In the rows, 128 means zero.
Which row each row swaps with, under one turn or mirror
The rows were stretched afterwards, more along some directions than others.
lofa: [124 118 162 121 141 117 120 142 131 108 147 139 112 138 127  85 140 150
 161 128 135 104 162 146 156 139 130 125 129]
Rivi: [155 106 120 100 137 176  90 141 136 109 120 167 127 119 135 115  92 152
 158 125 136 132 144 142 115 145 147 129 142]
mivim: [126  99 169 138 130 152 137 131 117 146 142 134 124 124 139  83 143 154
 166 108 122 109 149 132 155 135 169 146 155]
Tivun: [156 133 161 135 116 115 112 142 154 123 113 150 154 134 131 114 136 128
 159 146 109 129 119 104 143 131 151 120 127]
pitu: [162 129 166 142 116 136 121 144 149 152 146 161 114 121 134 112 130 151
 141 111 124 108 148 165 152 124 157 123 177]
piro: [148 159 137 123 131 132 115 151 150 134 110 168 140 113 134 112 127 149
 153 136 125 120 129 126 131 143 152 118 119]
ninop: [126 133 156 128 135 143 113 139 141 150 152 141  98 132 124 106 145 154
 129 119 150  96 138 141 144 150 141 146 158]
nopap: [170 121 142 121 113 144 127 155 138 118 142 153 129  96 139 112 144 149
 167 125 149 117 133 164 139 117 142 116 138]
Lapop: [148 123 154 139 123 142 132 152 142 150 148 154 124 114 141 115 128 145
 137 129 129 117 160 156 132 126 131  98 160]
von: [114 162 141 122 137 132 130 142 128 102 118 163 125 118 125 101 121 138
 159 139 104 102 152 141 180 152 130 141  85]
voluk: [123 146 157 114 139 139 153 142 107 130 148 173 118 141 149  91 132 156
 170 125 136 117 198 122 139 135 121 158 118]
sabek: [150 112 145  89 153 170  94 130 108 104 120 184 146 121 146 106  97 153
 182 122 133 119 150 118 116 151 136 106 120]
zibat: [137 130 155 101 124 146 132 159 112 115 134 174 116 133 154  89 123 159
 177 119 141 128 177 121 130 140 132 157 133]
biki: [143 152 142 110 159 157 133 160 127 147 119 163 125 101 148 116 142 146
 128 137 130  94 143 154 117 168 128 113 126]
Vunov: [153 133 146 107 131 135 104 148 118 170 127 174 135 120 142 118 138 153
 155 124 168 121 117 109 125 136 134 123 156]
lokoz: [114 137 151 119 171 131 119 169 137 109 140 175 125 113 136  99 117 158
 175 117 109 113 155 137 191 162 136 108 103]
sose: [135 117 120 104 140 174  97 138 120 110 128 185 142 101 140 114  98 145
 182 130 119 131 148 136 136 152 141 105 109]
fefe: [143 100 172 123 128 136 132 152 116 144 134 128 119 126 147  89 129 164
 161 100 148  93 139 152 152 136 144 148 165]
Zut: [145 132 135 104 126 145 115 139 124 162 119 166 148 118 139 135 129 141
 147 130 157 115 115 125 132 130 122 118 138]
kapaz: [163 114 172 106 110 129 132 162 122 115 141 176 135 108 155  90 138 176
 199 140 126 116 138 138 141 116 152 113 135]
Zafu: [133 153 143 121 123 151 138 138 142 141 151 188 139  97 153 114 107 150
 166 150  85 117 159 147 141 143 163 112 113]
rone: [135 119 166 145 128 166 119 119 145 130 165 159 127 116 136  99 138 140
 156 134 111 106 158 138 132 140 159 104 159]
beme: [124 140 147 124 130 146 136 133 112 111 132 159 128 136 146  94 135 147
 173 126 141 116 181 112 149 126 131 162 111]
vez: [140  98 160 127 134 136 121 140 124 145 144 148 121 139 126  91 140 138
 153 100 129 107 152 135 144 150 148 139 173]
suvar: [122 144 142 126 166 140 150 177 142 136 139 175 129 101 153  98 131 158
 158 120 102 100 166 162 153 164 132 122 128]
dupo: [146 114 170 119 122 146 122 135 106 128 126 139 110 133 132  95 140 142
 154 106 133  95 156 147 144 151 160 156 148]
gimab: [117 146 170 110 144 148 137 130 142 154 146 148 113 127 137 100 143 158
 137 111 135  96 145 141 133 150 136 152 130]
takud: [118 121 149 122 113 143 122 136 131 175 126 134 125 126 142 103 168 156
 158 109 144 101 112 148 150 124 142 147 160]
labop: [117 152 136 116 134 119 122 135 124 100 124 159 122 126 132 109 118 131
 157 128  98 104 141 139 174 151 128 142  88]
ziral: [164 138 157 130 142 108 109 171 154 125 135 169 138 115 126 113 123 148
 160 139 116 128 133 118 139 143 158 113 123]
fudal: [135 121 163 116 137 128 140 158 113 150 152 147 113 117 151  96 145 163
 158 105 135  95 154 169 153 145 148 130 164]
dima: [121 136 137 116 162 123 104 172 132  95 125 162 113 113 141 109 112 155
 162 124 113  96 135 159 183 164 126 105 118]
Vibad: [175 118 155 135 114 123  99 168 141 112 150 178 121 101 152 108 120 167
 174 145 125 117 152 164 159 126 163 110 166]
bov: [167 115 130  87 134 142  79 153 111 114 123 193 124 138 135 126 104 153
 163 130 137 141 136 113 131 153 143 106 146]
bofe: [121 121 148 121 128 156 143 136 122 127 143 160 122 140 140 110 125 156
 164 124 141 130 188 124 133 123 132 167 129]
tefit: [124 134 152 109 132 136 135 149 104 115 139 178 115 141 148  92 117 161
 172 124 130 125 185 117 149 136 135 160 125]
defek: [136 125 159 140 137 151 134 139 141 146 163 150 132 110 147 105 147 143
 140 135 118 112 170 135 122 129 139 101 153]
mut: [177 122 158 104 124 124 131 169 123 110 132 164 119 113 146 108 137 166
 178 128 146 116 137 150 137 120 143 120 141]
fes: [127 150 139 108 132 142 120 139 126  99  95 163 114 144 107 114 115 128
 149 124  93 120 132 129 181 155 135 157 113]
dadiz: [129 141 159 130 140 142 125 124 139 154 136 144 122 133 110 102 156 141
 125 120 136 106 148 124 158 141 135 141 136]
nelez: [128 148 142 117 131 138 121 130 129 146 140 189 136 110 151 110 107 140
 156 143  96 114 162 149 133 147 140  96 117]
tas: [177 126 141 107 114 135 123 161 141 101 121 150 138  87 152 111 116 156
 170 119 140 108 127 174 143 115 148 128 120]
zoz: [138 117 176 142 125 108 122 153 144 126 162 141 122 122 168 110 135 154
 159 124 119 115 148 111 123 136 158 138 132]
kog: [104 122 125 150 141 158 120 144 134 109 117 146 131 119 140 110 123 144
 164 121 113 114 158 152 183 128 130 147 122]
logi: [163 116 177 136 119 127 123 133 143 122 161 158 134 111 149 105 131 146
 155 120 119  99 178 131 137 123 154 123 144]
Lotab: [177 131 171  99 121 124 124 143 121 108 143 167 150 108 159  99 136 160
 175 118 154 109 156 141 128 118 140 115 112]
Mem: [137 120 146 118 161 142 133 151 128 149 142 170 121 123 147 100 130 156
 154 138 136 112 174 129 116 160 125 122 130]
Lega: [112 119 142 133 118 129 125 129 131 173 148 132 137 109 153 108 163 144
 152 132 152 100 128 153 138 116 127 119 137]
tid: [153 120 175 132 128 119 123 143 139 125 155 153 122 115 145 118 129 140
 151 117 117 117 140 103 108 140 172 141 130]
Zibo: [117 142 134 126 159 154 154 158 127 141 126 163 140  92 158 102 137 152
 154 144  99 108 142 143 143 154 138 108 112]
nopi: [162 125 159 133 106 101 116 148 126 115 142 139 111 114 154 110 135 146
 151 110 142 107 133 122 124 127 162 142 135]
guze: [119 117 151 128  95 130 125 139 126 180 131 132 135 113 153 107 162 147
 164 119 133 111 102 142 147 113 137 126 134]
mimop: [135 138 159 134 140 143 116 136 155 142 137 141 112 140 111 105 142 152
 137 104 136 103 138 147 167 141 142 156 149]
Defo: [130 147 159 120 132 148 136 138 153 157 127 151 112 130 114 108 142 164
 135 115 144 105 130 150 157 136 141 157 138]
gurez: [155 152 145 125 131 141 120 145 155 104 110 171 143 123 124 124 123 126
 153 142  89 125 124 117 130 150 164 127 125]
natop: [142 144 144 115 128 133 116 150 149 145 138 191 136 113 140 117 119 151
 164 152  94 114 156 138 150 149 154  98 137]
ror: [113 136 153 125 122 128 128 152 122 143 141 173 135 107 145 103 120 150
 187 137  81 120 155 143 179 139 162 102 123]
Gado: [160 117 160 131 122 119 101 147 137  83 153 143 125 130 152 106 123 138
 158 118 118 104 143 126 119 145 163 137 147]
vumi: [149 113 152  94 150 165  96 137 113  99 136 191 152 112 152  88 109 160
 195 133 129 116 151 114 119 142 137 106 107]
kar: [143 135 150 116 128 130 113 146 119 176 140 157 124 122 146 115 153 154
 152 123 176 107 122 115 138 130 135 130 150]
nus: [108 132 139 131 140 155 136 135 123 116 109 149 144 112 148  97 139 143
 167 117 109 110 155 131 158 127 120 151  95]
sof: [162 155 144 130 122 115 110 134 150 114 107 160 139 115 129 125 131 132
 143 152 124 108 121 133 136 139 158 122 127]
zuvo: [160 130 154  92 128 146 109 159 126 174 130 173 130 122 145 106 140 157
 150 121 178 121 124 119 111 141 126 118 166]
buko: [149 128 163 140 135 113 113 135 137 111 151 150 114 107 157 119 123 150
 140 126 135  99 153 123 112 142 164 142 130]
lilob: [116 145 129 106 134 146 121 125 116  97 109 165 120 128 130 116 105 134
 146 127 106 106 136 131 158 156 125 148  93]
ginor: [126 128 139 113 169 160 130 144 112 131 124 171 137 123 131 100 120 143
 150 127 113 119 175 136 143 161 126 115 129]
meduf: [143 138 161 134 119 113 130 143 126 137 141 174 126 109 122  98 107 154
 176 120 100 106 165 151 186 126 165 117 117]
gigof: [133 136 156 120 126 142 140 140 115 117 142 164 126 131 154  92 140 155
 172 122 146 120 180 119 126 126 135 162 129]
Nanir: [120 133 140 115 161 155 150 164 130 146 121 160 127 122 145  94 120 166
 153 141 124 117 165 146 133 153 118 129 131]
gog: [143 112 154  90 139 173 101 125 112 126 135 183 157 107 154 106 103 157
 181 133 125 134 138 123 101 136 137  91 115]
Vogof: [151 104 155 100 147 176  95 136 119 117 132 191 154 113 151  99 110 164
 181 138 126 123 143 107 109 143 137  95 135]
vugi: [140 148 132 130 142 154 125 144 147 142 154 170 116 112 143 116 120 154
 130 135 115  93 160 164 124 149 141  99 158]
zal: [154 133 158 107 135 142 108 143 115 177 131 170 126 140 130 113 137 152
 151 108 167 109 129 119 146 140 131 131 171]
suge: [143 112 132  93 129 182 100 120 108 111 120 193 137 111 142 101  95 164
 183 129 110 135 131 120 122 132 161 117 132]
Zelu: [151 137 158 102 134 141 114 144 124 178 137 170 135 128 142 107 142 161
 143 122 173 110 127 123 126 133 130 120 165]
Dudut: [107 128 138 142 128 175 133 138 140 133 112 145 142 122 143 100 139 147
 164 119 106 123 149 138 154 124 128 144 116]
Roz: [169 119 151 106 111 148 119 161 126 102 120 168 127 119 138 113 122 161
 180 132 119 138 123 154 144 117 148 117 148]
Ril: [178 110 158 108 122 139 106 167 125 102 137 171 122 118 143  97 135 167
 187 125 141 113 125 140 146 123 151 123 154]
zegi: [ 98 160 142 117 132 127 134 141 120 118 133 161 116 119 144 103 130 147
 159 125  92  94 151 147 188 159 143 144  99]
nub: [164 138 155 105 123 157 139 144 130 121 124 180 147  83 152  94 127 177
 183 128 123 116 124 154 136 106 156 115 121]
Teg: [127 118 148 113 134 118 118 144 126 103 152 149 110 144 129  97 145 132
 157 131 126 115 148 128 156 149 131 115 135]
lus: [162 116 158 116 131 148  89 117 131 127 160 180 162  93 167  97 118 148
 165 154 141 106 164 137  99 134 141  80 135]
fup: [170 115 168 131 127 130 124 151 130 118 121 143 129 120 144  97 135 151
 170  98 141  81 137 161 168 139 147 143 158]
gil: [124 145 151 135 136 127 134 157 134 130 147 190 130  87 140 111 120 143
 179 160  77 121 149 136 171 146 153  83  97]
guluf: [114 133 146 119 120 136 128 151 127 162 146 178 128 112 150 110 107 156
 170 139 103 123 160 158 150 143 145  92 132]
fofat: [171 120 161 141 116 156 119 124 147 143 148 162 134 117 122 117 120 137
 141 126 119 123 151 127 140 123 165 127 156]

Lotab pairs with bov
gimab pairs with fes
buko pairs with sof
voluk pairs with zal
Gado pairs with ziral
von pairs with ninop
fofat pairs with Zafu
vugi pairs with meduf
lokoz pairs with Teg
kar pairs with beme
Zelu pairs with tefit

